In the data rows, the value 128 means zero.
Some points:
[ 89 110  97 142 167 118  67 126 136 109 137  93 160 132 134 109 148 159
 122 134 164  81 144 121 187 153 111  86 168 130 204 164 123 125 140  84
 103 114 134 176  74]
[100  80  87 173  93 121 179 115 174 107 114 111 116 148 140 120  94 205
 128  97 145 141 148 116 139 156 138 134 129 125 159  97 167 136 130  74
 167 128 133 107 139]
[163 156 148 123 142 128  98  50 104  79 138 116 101 134 164  76 121 124
 136 101 160 232 136 111 114 163 116 183 135 111  83 146 140  76  81 136
  87  97 138 145 142]
[157 145 110 155 148 127  94  72  33 102 151 137 147 155  38 123 171 147
  78 109  98  98 122 100 134 144 119  91 120 132 134 146  82  61  56 161
 132 148  92 122 155]
[188 135  98 153  66 137 167 108 152 123 162 158 142 101 120 111 132 164
 224 109  79 127 152 111 149 120 143 117 120 106 166  68 116  98 109  95
 106 117 109 103 119]
[ 94 112 112 114 114 138 120  81 167 105 151 133  74 177 164 123 103 102
 126 144 117  96 130 121 147 143 102 121 129 194 109 106 131  81 144 128
 158 157 112 114 126]
[124 152 137 144  78 163 141 131 134 198  97 109 139 132  69  79 135  38
 105 112 108 125 151 148 128 114  67 174 118 157 170  90 120 129 111  83
 147 110 172 169 118]
[137 152 150 137 137 144  82 123 110  95  92 142 140 177 152 177 146  91
 147 110 121 117 149 123 127 102 178 155 121  75 143 161 115 151 102  82
 123 125  71 185 101]
[110 125 127 168  47 128 123 176 128 132 170 112 127  52 100 131  87 149
 128 150  82 130 172 168 131 107 134 141 127 164 167 120  81 142 129 124
 174 138 139 133  67]
[117 120  90 105  60 133 129  53 136 126  86 130 131 106 168 119 131 124
 113 115 113  84  84 186 106 141 120 153 211 135 137 127 136 142 118 105
 137 140 176 121 126]
[149  98 156 134 139 121 147 120 104  82 143 135 171 201 215 127 123 116
  92 151  95 166 103 116 112 137 114 131  88  87 145 136  87 126 146 121
  79 116 142 154 155]
[147 124 133 106 125 105 161 117  60 112 117  96 174 162 125 172 144 150
 154 133 144  79 134 196 144 124 112 186 101 138 128 126 132  99 131 104
 146 130 196  64 103]
[162 121 131 129 129 133 140 146 112 133 135 151 131 112 108 145 154  96
 133 124 143 216 109 124 169 115 108 108 159 148 180 131 163 110 152 111
 138 131  96  95 118]
[142 101 104  99 124 190 154  99 151 141 109 154 139 139  97 118 146 158
 148  95 100 150 112 146 153 168 118 136  85 157  39 189 115 165 124 110
 144 178  92 121 169]
[118 104 117 149 255 171 120 111 164 118 162 145 151 101 132 152 140 109
 174 125  44 129 147 151 104 133  33 117 184 131 123 140 130 152 151 150
 128 142 165 125 159]
[137 143 101 139  66 123 117 143 119 136 135 154 108 133 193 128 155 114
 130 127 128 149 117 137 153 101 124 105  77 115 105 192 174  85 118 151
 111 130 132 195 152]
[165  49 163 139  95  96  93 123 114 107 157 109 114  61 104 111 129 139
  95 182 123 120 123  54 127  91  89 137 155 102 128 149 144 167 151 119
  81 148 148 147 154]
[142 148 141 104 156 164 119 168 104  77 109 121 147 157 117  98 149 127
 142 121 100 117 125 119 183 128 133  98 126 121 126 153 255 120  80 139
 121 153 150 120 126]
[195  97 122 130 207  55 227 117 144 160 118 141 109 125 129  90 115 152
 117 135 124 150 139 131 103 145 122 138 163 149 127  83 141 104  84 150
  95 159 131 161  70]
[118 101 144 141  93 152 143 230 121 136  87  73 189 121 116 126 135 126
 112 110 148 145 166 138 131 136 134 135 195  65 107 174  38  94 122 163
 161 132 123 116 166]
[128 130 122 246 128 121 112 139 146 108 115 111 130 122 145 155 135 146
 133 148 119 112 134 194 106 151 110  93 136 108 131 154 143 144 115 117
 119  90  24 136 155]
[133 105 103 121 189 170 129 102 122  98  83 113 132  88 100 169 130 183
 136 173 186 171 120 140  77  76  96 158  97 160 109 156 119  94 133 168
 164 104 124 122 110]
[ 95 102 140 108 165 133 147 175 118 137  54 101  88  52 140 129 148 178
 142  74 144 130  59 131 158 120 183 133 113  90 159 166  97 124 136 145
 122 162 121 130 157]
[128 152 111  16 108 108 127 118 132 135 137 123 153 135 127 128 122 118
 110 156 125 123 180 166 117 124  98 122 140  74 147 131 133 117 113 137
 118 159  46 134 129]
[ 98 133  95 106 127  87  94 140 134 139  98 169 175 118  88 113 131 122
 135 172 137 148 149 152  87 128 128 131  75 157 153 144 166 131 149 179
  97  68 151  99 192]
[150  69 198  91  89 161 196  37 121 118 145 117 165 117 164 110 106  94
 143  95 172 108 119 122 151 111 124  76 111 144 146 149 120 127 133 174
 109  58  90 140 166]
[135 102  76 122 138 131 112 193 128 112 202 124 187 112 132 142 116 110
 136 116 231 128 143 134 133 111 121 165 128 144 123 132 129 186  30  98
 124 137 139 108 116]
[131 180 223 179 127 175 134 109 150 146 152  95  91 123 109 107 147 176
 120 152 113 119 102 122 151  89 118 163 150  74 112 101 153 202 110 132
 152  99 124 132  88]
[109 126 174 135 129 140  94 148 127  95 125  77 146 115 123 126  59 140
 121 108 101 121 145 163  41 180 197  49 111 148 109 139 139 116 162 128
 131 152 156 148  92]
[172 160 103 106 155 138 141 118 161 117 147  88  91 115  87 122 123 175
 106 125 114 157 115 116  79 110 164 145 129 131 156 129  96 132 148   2
 115 134 136 119 179]
[133 165 102 156 147 105  95 144 162 130  95 128 125 145 150 123  68 125
  99 121 108  66  86 122 141 146  31 147  94 162 130  74 111 101 140 145
  96 118  31 101 108]
[168 178  90 101 111 110 123  93 152 175 167   0 121 143 153 166 135 106
 140 195 119 123 154 109 141 131 114 101  77 145 105 130 145 143 147 132
  94 164 130 138 127]
[ 71 168 131 108 157 135 147 138 154 139 129 138 112 121 133  97 136 138
 107 143 143  95 150 144 157 152 142 144  48   0 150 109 117  79 116 166
 138 139 146  95 147]
[ 97 105 152 113 116 126  79 130 191 144 122 140 182 122 110 193 101 126
 123 132 100 191 150 163 139  73 176 156 102 174 139 127 127 105 162 120
  48 141 124 113  98]
[166 127 160 104 110 109 112 170 135 149 117 192 135 129 162 117 100 124
 102 158 104 135  83 141  85 127 138 183 108 138 141 125 146 133 121 136
 170 127 132  96  83]
[105 251 160 148 123 105 177 130 153 120 165 130 139 138 122 101 132 146
 131 138 180 149  73 111 125 128 122 101 179 154 107 114 116 105 102 148
 118 123 116 187 159]
[117  82 100 117 113 129 111 173 149 142 130 140 185 116 112 157 144  65
 159 132 141 111  82  87 137 167 166 146  84 158 182 100 113 115 125 108
  91 135 127 140 115]
[108 124 123 129  90 115 137 147 165  86 146 148 113 155  77 149 148 130
 121 139 148 112  89 161 115  77 163 121 126 168 156  69 121 152 105 158
 174 155 161 165 183]
[168 145  76 124 107 126 115 120 131 143 159 136 150 168 145 107 116 119
 162   0 125 129 126 114 130  85 114 175 122 122 134 109 136 156 255 198
 150 111 123 146 116]
[120 111 141  90 143 114 112 142 106 211 173 124 107  83 162 168 165 157
 159 125 111  98 146 109 116 171 144 175 172 172  94 158 133 127 129 135
 117  46 141 116 152]
[107  98 159 153 149 152 123 148 132 143 135 138 127 173 144 131  67 135
 158 137 106 126 125  72 140 122 140 124 162 130  69 103 115  25 141 115
 196 124 179 148 153]
[110 160 117 135 117 139 169  97 127 119 144 172 126 126 156 170 144 131
  36 139 134 150 151  39 117 126 147 145 134 146 162 203 116 152 137 168
 124 163 180 104  87]
[176 121 153 131 133 105 169 139 114 157  86 159 137 167 107 155 141 169
 103 109 146 150 162  54 120 138 117 118  30 148 144 137 121 167 112 127
 153  90 154 187 125]
[121 158  91 107 105 116 110 159 123 105 123 129  22 161 117 111 186 156
 152 130  86 162  83 135 108 110  96  61 139 112  96 144  78 147 113 149
 110  49 175 111  68]
[183 170 143 126 166 184  90  91 117 120 124 177 151 118 143 181  88 156
 139 121 202  87 160 137 148 103 152 118 126 110 141 125 102 158 162 128
 142 116 214 131 145]
[130 140 124 101 117 106 110 128 112 157  79 149 113 174 129  79  73 150
 183 141 145 113 207 100 139 106 117 132 145 160 145 144 111 190 118 174
 154 182 105 115 116]
[127 130 169 123 119 102 148 169 147  81 119 141 119 138 178 150 166 134
 173 167 129 113 154 106 140 117  48 116 158 189 120 107 109 131 148  43
 130 137 149  94 159]
[  0 131 110 135 129 218 173 112  21 131 146 147 151  95 130 151 151 118
 148 182 108 162 126  88 107 154 130 135 146 136 127  66 153 151 146 138
 127  90  99 131  84]
[140  97 136 159 180 139 109  91  64 149 100 111  94 137 125 177 116  68
 150 117 114 145 123 113 153 155 124 131 139 119 139 122  98 130  95  98
 143 127 120 159 145]
[ 44  82 166 126 130  62  35 120 111  88 100 149 160 134 117 146 148 132
 126 111 144  99 132 118 147  70 117 154 110 131  92 111 144 128 132 128
  94 178 139  96 102]
[116 144 122 253 126 135 106 117 157 182 124 123 122 120 164  87 142  71
 162  98 140 146 116 121  69 127 131 114 101 100 127 121 110 140 103 135
 126 164 143  32 140]
[130  94 137 125 122 145 106 144 142 173 166 136 121 152 168  73 198 177
  83 103 100 105 119 153  82  96 142 145 134 138 154 115 137 113 129 124
 171 149 108 142  97]
[ 99 144 149  78 137 104 130 125 143  92  77  48 166 113 112 132 131  98
 170 125 115 140  89  86  92 140 131 131 140 153 159 173 142 134  90 167
 107 135 151 148 137]
[119 115 130 145 140 111 119 136  86  91 199 114 149 148  97 111 109 128
 143 151 143 159  90 216 181 234 179 200 132 137 122 152 116 171 181 137
 120 126 123 141 144]
[162  84 151 119 102 162  90 109 105 178 124 135 102 138  79 139 146 139
 143 205 183 164 113 127 120 202  89  63 164 116 126 137 153 109 154 125
  99 182 136 125  89]
[ 94 139 138 127 127 122 156 159  55 126 133  99  14  80 114 166 119 127
  74  39 146 131 161 190 134 136  97 141 107 109 142 142 163 118 115 122
  72 125 126 148 127]
Along one direction, these points spread out more than along any other. Take the direction at right angles to it along which they spread out most. Go by this last direction. Where along it does each point below lie, from 0 to 99? 50 is the average, and the first point above lies past it. One standard deviation of the points above along it is 16.
[103  98 106 151 165 113 189 141 123 172 118 118 136 197 107 102 110 118
 139 141 128  93 144 151  89  70 191 131 174 113  71 133 150 131 160 131
  68 125 107 114 108] >> 48
[ 89 139 106 127 145 117 148 125 133 172 163 215  88 112 115  91   1 122
 122 119 146  98  39 141 141  74 150  95  92 103 135 191 111 139  74 111
 124 108 142 146 132] >> 46
[175 171 144 104 109 203 137 155 147 120  82 154 118 132 141  79 155 134
  95 127 129  98 127 103 105 185 122 120 165 108  79  96 129 131 114 112
  82 140 143 165 131] >> 33
[107 161 215 140 153  84 176 138 169 118 165 183 115 106  95 171 159 115
 136  92 159 126 126 156  88 148 114 114 140  82 155 165 144  96 137 107
 138 139  92 139 110] >> 48
[134 166 129 105 185 106  96  92 124 184 118 143 136 149 152  67 103 118
 121 149 100 170 149 130 232 115 170 104 130 162 122  97 121 172 149 113
 170 115 123 102 153] >> 40
[119  93  92 116 133 145 120 180  91  94 132 113  63 123 161  91 124  81
  96 122 120  98 184 134  99 117 193 106 141 132 140  83 104  89 125 145
 129 141  97 116 171] >> 50
[116 119 120 169 129 133 190 125 139 140  88 166 150  81 148 125 191 142
 115 136  94 134 142 126 221  96 154 118 110 146  92 153  96 114 120 128
 137 142 154 130 149] >> 49
[191 159 159 123 131 144 120 144 144  86 139 110  90 144 140 111 117 106
 149 141  91  59 141  85 138 168 165 161 150 184 113  97 115 151 160 156
 136  90 123  61 143] >> 32
[123 150  93 120 136  76 123 105 121  81 122 117 125  72  95  64 135  60
 102 122 159  84 126 124 106 115 126  95  87 121  64 113 141 127 200  67
 207 115  87 131 104] >> 42
[ 99 124 123  78 139  67 102  94 146 158 133 102 145 100 141 154 143 110
  95  75 148 162 131 136 117 146 138  65 115 108  98  36 111 176  91 156
 131 102 134 138 121] >> 52
[166 140  71 131  97  99 109 149  97 124 116 118 125 131 114 196 104 141
  98 130 103 121  84 124 121 116 120  94 184  70  88  88 166 134 120 134
 124 151  79  82 136] >> 43
[150  86 103  95  63 130 134 138 209 144 114 146 103 141  91 183 115  99
 104 195 127 132 131 121 128 141 140 139 139  88 119 134 145 127 133 151
 200  83 127 130 116] >> 46
